In the rows, zero is written as 128.
The same turns and mirrors carry the whole set onto itself and the rows of a family onto each other. Which other rows belong to the same family as each row named below? List them in the order they appear above.
These 20 rows form 5 families of 4 rows each.
Z299: 133 125 122 124 130 147 139 122 84 138 139 113 105 121 123 126 113
Z285: 143 149 105 113 114 150 108 128 126 134 160 136 121 114 121 123 116
Z714: 119 118 132 129 118 117 125 130 147 131 131 153 162 134 141 123 138
Z281: 123 119 138 131 124 125 128 143 150 127 132 149 160 126 132 141 134
Z707: 127 122 144 124 122 121 127 132 144 129 129 146 166 131 139 133 139
Z971: 144 147 115 112 121 142 110 121 125 140 163 130 120 117 108 120 114
Z330: 148 144 104 111 120 149 106 129 115 138 155 136 128 127 110 115 122
Z548: 106 111 131 139 112 109 140 128 136 121 112 126 116 138 144 121 137
Z969: 114 123 141 126 108 111 129 131 150 132 132 143 156 123 138 137 135
Z613: 132 135 118 132 135 144 137 118 98 134 140 119 96 111 122 114 115
Z351: 129 122 132 123 121 124 117 138 148 126 124 137 162 135 143 138 146
Z303: 109 110 128 142 114 117 137 127 122 122 105 135 130 145 146 122 146
Z676: 128 136 121 127 123 144 123 113 95 139 139 112 97 123 111 126 116
Z462: 119 107 131 145 116 119 135 126 129 114 111 129 119 149 148 118 141
Z424: 154 141 108 107 116 146 118 134 122 133 164 132 125 118 124 119 114
Z172: 124 129 119 130 135 148 131 114 91 141 140 119 100 117 119 127 115
Z357: 116 106 126 148 117 122 137 136 131 111 110 131 115 141 142 131 141
Z71: 117 96 133 152 125 122 130 125 129 122 118 125 127 147 149 127 138
Z94: 146 154 119 117 109 151 116 128 117 137 157 135 127 106 122 124 116
Z674: 133 125 115 132 131 147 126 114 85 141 141 123 108 131 109 121 119

Same family as Z424: Z299, Z281, Z357
Same family as Z71: Z613, Z351, Z94
Same family as Z676: Z714, Z971, Z303

The same turns and mirrors carry the whole set onto itself and the rows of a family onto each other. Which other rows belong to the same family as each row named below? List them in the order they appear above.
These 35 rows form 7 families of 5 rows each.
Z563: 123 137 168 97 147 100 92 160 141 144 115 137 119 147
Z741: 106 162 138 133 158 114 92 143 141 141 183 153 135 149
Z621: 138 145 166 107 146 88 100 156 138 136 130 101 145 149
Z180: 103 145 154 117 155 123 91 152 136 152 145 165 112 140
Z853: 101 146 153 112 151 117 87 151 140 151 146 169 111 146
Z522: 141 148 156 104 153 92 100 156 138 125 131 101 144 154
Z338: 104 157 141 138 162 116 92 143 134 138 181 151 138 148
Z426: 97 155 153 120 149 118 90 150 135 150 153 169 114 143
Z205: 114 136 166 96 142 114 94 161 131 147 117 134 119 144
Z452: 114 142 175 104 142 102 94 158 134 141 115 137 114 147
Z115: 100 154 151 115 149 115 89 151 134 149 150 170 111 151
Z259: 119 139 168 101 143 105 93 161 136 147 114 141 117 146
Z500: 140 147 164 105 145 89 101 158 136 132 127 103 136 152
Z933: 108 168 140 137 154 112 93 141 134 137 185 146 143 149
Z125: 109 172 138 132 154 112 96 146 137 135 186 150 138 148
Z237: 138 147 169 114 146 91 104 159 135 131 133 99 138 150
Z505: 140 146 161 109 151 88 101 159 141 129 134 103 147 152
Z399: 128 161 142 129 162 96 98 144 135 121 172 113 158 156
Z942: 129 163 145 122 154 101 102 152 131 118 175 107 153 153
Z200: 132 166 147 128 152 96 102 149 139 127 173 108 158 147
Z302: 109 165 138 135 155 112 90 142 134 136 186 149 136 150
Z838: 97 146 153 115 149 126 88 152 127 152 150 164 116 150
Z765: 106 163 141 130 156 119 92 146 127 133 187 146 137 156
Z454: 129 161 143 131 158 95 102 148 140 127 177 113 157 154
Z979: 137 147 162 108 146 89 104 159 139 131 127 102 142 148
Z545: 116 141 168 100 144 105 95 160 136 147 117 143 111 144
Z905: 118 138 169 100 143 101 91 157 134 150 116 138 114 150
Z930: 132 163 144 128 153 93 103 148 137 123 171 107 155 152
Z164: 125 139 163 96 148 108 96 161 140 143 114 135 115 143
Z66: 108 172 138 134 148 119 93 140 135 137 180 148 138 151
Z327: 132 145 162 100 146 98 104 160 135 126 131 98 142 146
Z103: 134 164 147 128 152 94 100 147 134 126 168 105 158 156
Z63: 102 150 153 119 148 119 85 149 134 150 150 170 113 147
Z167: 95 156 156 117 144 119 87 147 134 145 145 168 114 146
Z312: 134 167 146 132 149 101 103 147 136 129 173 105 152 153

Same family as Z942: Z205, Z838, Z765, Z327
Same family as Z312: Z452, Z237, Z66, Z167
Same family as Z933: Z426, Z500, Z545, Z103
Same family as Z164: Z180, Z522, Z338, Z399

The same turns and mirrors carry the whole set onto itself and the rows of a family onto each other. Which other rows belong to the same family as each row named below? List them in the order they appear above.
These 32 rows form 4 families of 8 rows each.
Z431: 133 143 131 127 155 137 150 116 138
Z839: 122 138 136 123 138 149 141 119 112
Z246: 128 138 88 122 114 101 130 111 133
Z287: 115 136 129 116 124 146 150 97 109
Z104: 105 143 94 109 120 103 153 104 131
Z79: 124 143 120 129 135 151 142 97 116
Z45: 111 121 149 115 127 111 132 119 115
Z411: 144 121 99 118 122 103 141 104 147
Z56: 122 139 140 125 142 145 143 124 116
Z921: 104 111 110 113 121 95 131 118 120
Z926: 133 135 92 123 119 96 132 115 142
Z368: 113 156 93 120 132 111 148 104 139
Z41: 127 127 89 117 109 112 140 91 129
Z326: 115 153 125 123 147 142 151 109 125
Z350: 124 143 94 119 122 95 136 119 139
Z984: 138 126 144 117 142 132 153 117 138
Z604: 107 111 114 112 125 93 132 123 126
Z23: 112 106 112 114 118 97 126 115 121
Z353: 131 133 141 126 141 144 140 125 119
Z198: 114 105 115 116 123 94 129 119 127
Z316: 118 116 148 116 124 112 128 118 118
Z457: 111 143 139 112 139 134 159 117 124
Z17: 131 131 136 128 136 148 135 117 113
Z916: 143 120 134 123 127 145 142 98 121
Z92: 141 137 94 131 130 113 136 97 145
Z857: 143 134 125 133 143 145 138 104 129
Z50: 118 116 147 118 122 115 127 113 112
Z225: 132 147 99 125 140 106 144 111 152
Z496: 109 120 148 117 121 115 129 116 111
Z174: 124 148 86 126 122 118 138 91 133
Z929: 122 136 104 110 133 95 155 116 151
Z57: 119 144 88 119 116 99 135 112 132

Same family as Z174: Z431, Z79, Z368, Z326, Z92, Z857, Z225
Same family as Z839: Z246, Z56, Z926, Z350, Z353, Z17, Z57
Same family as Z41: Z287, Z104, Z411, Z984, Z457, Z916, Z929

The same turns and mirrors carry the whole set onto itself and the rows of a family onto each other. Which other rows belong to the same family as each row named below? List them in the order they appear above.
These 32 rows form 4 families of 8 rows each.
Z661: 124 135 120 118 146 86 102 129 91 99 119 103
Z389: 115 132 119 116 140 88 103 134 97 94 119 109
Z994: 109 127 106 119 124 92 139 127 122 130 135 111
Z199: 134 126 101 122 145 113 125 124 91 120 117 145
Z986: 126 123 124 148 171 120 111 100 97 97 101 109
Z630: 125 126 126 142 166 124 107 91 98 100 102 117
Z86: 136 129 112 132 160 102 113 106 127 106 146 130
Z861: 122 130 127 113 148 91 105 129 97 96 120 101
Z899: 130 127 111 131 165 99 120 109 134 104 141 131
Z308: 135 134 102 123 141 106 132 115 88 121 108 145
Z219: 105 122 129 139 136 104 112 100 134 108 124 84
Z506: 110 126 116 127 125 114 120 109 95 130 90 98
Z768: 99 136 128 142 142 107 115 102 135 105 123 87
Z529: 114 132 112 120 128 92 133 129 122 140 138 115
Z481: 105 127 121 129 124 115 123 109 86 128 95 101
Z703: 98 124 121 129 128 112 130 113 92 124 91 99
Z317: 107 132 98 119 130 92 133 125 127 137 134 114
Z695: 125 121 133 141 160 121 111 94 93 94 105 116
Z485: 135 132 115 132 160 102 122 108 132 97 143 129
Z93: 109 130 109 113 118 96 131 120 122 130 139 118
Z959: 113 116 100 146 147 130 137 90 122 129 124 122
Z896: 121 122 121 141 163 122 111 90 97 93 103 115
Z833: 100 119 116 129 127 110 122 110 89 134 96 102
Z581: 126 128 117 133 165 99 124 110 124 98 147 132
Z711: 111 117 113 141 144 129 140 88 126 132 121 127
Z465: 114 123 106 148 141 124 140 88 123 134 117 126
Z221: 130 131 104 121 152 111 131 118 87 123 115 145
Z289: 100 121 132 136 150 107 112 104 132 110 128 84
Z938: 122 122 115 144 149 128 143 85 122 136 114 120
Z884: 121 137 135 115 144 84 107 130 98 102 115 108
Z372: 136 117 106 120 146 107 127 115 85 123 116 143
Z293: 101 127 132 138 144 102 118 95 130 110 123 82

Same family as Z661: Z219, Z529, Z485, Z896, Z833, Z711, Z221
Same family as Z703: Z389, Z86, Z308, Z317, Z695, Z289, Z938
Same family as Z506: Z986, Z768, Z93, Z959, Z581, Z884, Z372

The same turns and mirrors carry the whole set onto itself and the rows of a family onto each other. Which other rows belong to the same family as each row named below? List them in the order they appear above.
These 32 rows form 4 families of 8 rows each.
Z848: 170 129 161 115 119 110 107 153 140 129 151 123 97 143 125 115 125 137
 92 134 143
Z460: 144 118 124 143 115 130 80 145 102 123 143 121 91 134 135 117 135 127
 130 129 135
Z346: 143 114 128 142 117 135 83 147 109 131 140 110 91 139 127 114 137 132
 128 138 137
Z879: 133 120 145 116 81 101 124 161 119 141 186 124 97 132 148 97 117 126 135
 140 146
Z256: 147 121 127 137 106 135 84 145 100 131 130 129 94 137 134 101 138 126
 120 149 140
Z873: 154 117 167 107 116 120 109 149 127 122 155 118 104 156 123 108 120 149
 90 133 145
Z584: 135 122 142 96 138 149 105 154 111 126 134 128 83 150 125 124 135 150
 109 115 118
Z807: 138 117 125 90 106 135 118 165 109 141 161 148 63 113 159 122 128 138
 145 136 114
Z524: 168 118 150 103 90 104 123 125 97 120 151 142 80 118 139 119 123 140 147
 131 129
Z436: 168 125 153 96 86 104 117 133 94 111 143 140 87 118 143 122 124 122 130
 138 125
Z875: 130 121 122 124 111 135 110 162 146 155 146 120 101 144 139 105 133 147
 99 127 114
Z407: 140 123 119 109 110 131 109 170 145 151 149 113 101 150 146 97 123 138
 99 144 125
Z264: 128 117 142 91 122 154 104 155 107 119 135 144 91 147 118 108 134 156
 111 122 122
Z659: 124 121 129 86 91 135 123 173 106 128 164 142 79 116 150 126 126 130 141
 139 110
Z282: 160 113 154 94 94 115 123 132 85 113 159 145 83 125 147 129 120 146 134
 134 134
Z14: 143 126 151 118 97 100 112 165 121 144 178 124 78 125 146 94 122 112 142
 140 147
Z82: 172 116 156 105 95 104 115 122 99 119 148 148 80 117 143 115 124 141 135
 126 128
Z521: 133 122 112 122 106 133 108 168 150 150 153 126 102 136 142 107 129 146
 106 127 114
Z995: 138 124 141 88 137 143 104 155 113 115 140 133 85 147 123 122 131 151
 115 108 120
Z762: 133 128 152 82 95 106 143 144 122 138 164 142 88 136 138 96 118 142 135
 103 116
Z960: 151 128 145 71 91 100 141 142 124 131 156 136 100 143 145 93 113 145 125
 117 122
Z471: 134 122 150 82 96 106 132 147 134 137 164 141 92 135 136 85 117 147 132
 102 117
Z26: 136 124 112 89 100 129 120 165 97 137 160 134 75 127 163 115 124 126 151
 142 124
Z704: 126 119 125 113 101 145 110 173 143 150 149 137 101 139 133 98 132 150
 99 142 121
Z266: 145 118 130 88 130 144 101 141 100 115 128 125 91 155 133 113 128 150
 114 121 120
Z261: 135 125 126 94 99 128 132 162 108 146 163 145 67 116 160 124 128 135 146
 134 113
Z7: 137 105 122 140 108 142 88 149 101 129 150 118 95 138 144 119 132 139
 118 147 135
Z876: 129 122 150 78 81 111 136 153 127 124 162 142 101 131 133 101 117 141
 125 113 107
Z129: 147 129 151 111 91 98 125 161 122 143 178 122 80 125 140 101 120 118 149
 142 145
Z32: 169 123 160 117 120 117 104 148 136 131 142 116 97 145 117 115 128 146
 96 140 140
Z629: 142 133 148 111 82 97 116 162 117 132 167 119 93 126 143 97 122 101 137
 143 137
Z89: 164 131 163 111 114 119 104 151 125 129 137 128 99 149 121 97 129 133 93
 145 149

Same family as Z960: Z879, Z873, Z407, Z282, Z26, Z266, Z7
Same family as Z261: Z346, Z584, Z524, Z875, Z762, Z129, Z32

